In the rows, 128 means zero.
One turn or mirror swaps these rows in pairs. Which row does each one swap with?
The rows were stretched afterwards, more along some directions than others.
K_940: [162 139 153 148 141 114  98 108 108 109 110 148 166 138 133 107 120 140
 112 115]
K_302: [129 115 127 158 138 100 120 122 120 127 137 153 133 118 153 105  93 138
  86 151]
K_125: [129 122 161 132 136 112 131 133 166 114 125 138 125 130  89 132 107 140
 106 114]
K_835: [ 88 137 160 151 133 118 140 137 185 116 134 161 169 123  99 146 132 149
  95 117]
K_121: [127 150 142 150 129 144 104 114 118 130 156 120 125 149 145 143 117 113
 109 150]
K_768: [136 132 144 135 139 120 133 115 132 130  97 128 150 131 126  98 115 130
 128 125]
K_573: [118 144 140 157 136 145 108 114 129 128 161 123 122 152 140 138 119 120
 102 140]
K_144: [148  94 159 124 139 114 126 155 131 131 113 136 173 105 150 118  88 144
  99 111]
K_868: [102 139 150 126 138 114 125 109 129 117 130 149 157 133 134 109 123 138
  95 127]
K_300: [128 129 170 115 117  97 105 115 131 143 145 129 118 125 119 107 120 136
  97  99]
K_585: [100 111 149 148 127 109 128 145 146 124 107 136 149  98 128 134 125 127
  94 141]
K_638: [111 174 165 139  91 127 126 131 152 118 132 111 147 151 130 154 135 121
 128 126]
K_928: [129 153 161 138 139 117 125 135 138 131 145 143 161 136 148 141 106 136
  84 102]
K_437: [107 128 145 140 131 117 143 135 129 112 126 131 137  99 123 120 113 136
 127 137]
K_915: [106 106 144 135 160 125 152 139 163 121 154 135 147 135 123 118 126 139
 103  95]
K_674: [120 140 150 168 107 155 132 135 139 106 129 122 168 118 141 139  96 116
 123 152]
K_166: [126 109 151 133 153 132 147 152 143 139 125 158 182 100 137 125 115 152
 108 122]
K_116: [139 136 125 142 125 138  98  92 110  93 104 161 142 136 138 115 146 131
 132 135]
K_653: [132 116 138 144 149 143 119 115 140 119 117 125 153 130 120  92 112 146
 140 118]
K_200: [139 108 153 124 144 131 141 155 134 142 123 146 175 101 146 122 109 146
 111 118]
K_699: [122 116 146 153 145 106 129 117 147 125 121 186 156 114 103 129 128 162
 114 133]
K_834: [ 90 104 138 145 138 117 132 115 164 130 113 138 117 121 128 114 117 145
 100 138]
K_231: [124 152 148 159  97 154 124 133 135 114 135 111 152 126 142 148 101 107
 132 151]
K_840: [150 115 142 137 158 112 145 162 157 140 126 133 152 146 118 158 137 142
 119 126]
K_401: [111 116 151 155 162 130 157 158 166 114 150 121 170 139 133 126  95 136
  88  96]
K_925: [ 97 147 156 134 116 124 125 121 145 126 131 114 147 125 144 136 134 114
 108 118]
K_922: [141  97 139 134 143  99 124 139 135 127  92 143 151 124  93 117 122 152
 113 135]
K_31: [136 140 150 146 151 115 123 112 143 130 123 122 137 158 106 100 120 133
 104 105]
K_323: [135 105 164 136 135 115 124 158 149 110 123 129 168 119 139 119  87 138
  96 100]
K_911: [117 152 155 172 112 155 133 136 140 105 132 113 160 126 138 141  90 112
 117 146]
K_428: [118 141 179 117 116 103 111 144 140 138 142 120 170 114 157 115 108 148
  86 108]
K_927: [114 148 141 167 142 146 109 109 130 121 165 129 123 154 137 136 110 122
  94 142]
K_392: [105 138 135 182 157 127 105 111 151 116 147 154 147 150 143 144 107 135
  96 158]
K_89: [103 134 156 143 155  99 136 145 158 141 106 149 165 114 122 147 105 150
  82 151]
K_324: [114 120 170 141 151 133 162 135 147 135 129 130 184 108 132 100 124 148
 116  99]
K_230: [105 140 152 139 129  99 127 148 119 140 130 132 176 121 153 136 114 140
  80 125]
K_449: [ 93 124 158 144 135  95 133 134 135 125 108 164 155  97 141 154  96 145
  85 169]
K_954: [112 131 155 156 139 143 103 114 116 109 121 137 168 115 137  83 107 150
 114 130]
K_961: [105 150 171 173 126 135 136 129 160 101 134 129 178 124 117 140 109 121
 125 141]
K_645: [116 128 119 156 151 133 140 137 128 124 117 155 137 113 122 121  98 125
 114 156]
K_369: [149 134 169 123 139  96 102 119 127 138 139 129 132 141 116 101 123 137
  96  88]
K_622: [107 144 138 142 134 151 123 113 121  99 128 153 136 131 122 126 124 110
 110 144]
K_294: [ 87 146 162 129 109 133 119 127 146 117 137 105 134 141 136 120 121 133
  93  84]
K_355: [100 129 159 114  99 109 118 120 149 136 125 135 107 112 119 130 128 128
 103 136]
K_675: [ 87 137 156 121 101 109 121 119 151 136 112 139 111 108 117 139 124 127
 101 153]
K_14: [131 104 160 144 139 131 139 128 129  92 149 144 164 117 127  98 110 134
 102 119]
K_878: [105 120 157 152 132 106 126 140 151 102 143 132 140 119 124 128  99 142
  94 115]
K_530: [126  86 128 135 165  92 166 157 166 136 112 162 161 104 101 120 117 152
 106 124]
K_916: [109 146 142 159 135 136 110 111 125 132 163 127 121 142 143 138 114 123
  94 154]
K_361: [168 104 150 121 166 110 142 153 132 155  85 114 154 124 104 103 122 150
 119  90]
K_304: [120 152 154 162 104 155 130 136 136 113 128 105 158 124 141 139  97 110
 127 146]
K_239: [137 100 167 111 118  96 127 155 176 129 122 134 153 111 108 131 138 145
 101 100]

K_868 is swapped with K_530
K_239 is swapped with K_428
K_961 is swapped with K_392
K_144 is swapped with K_300
K_916 is swapped with K_674

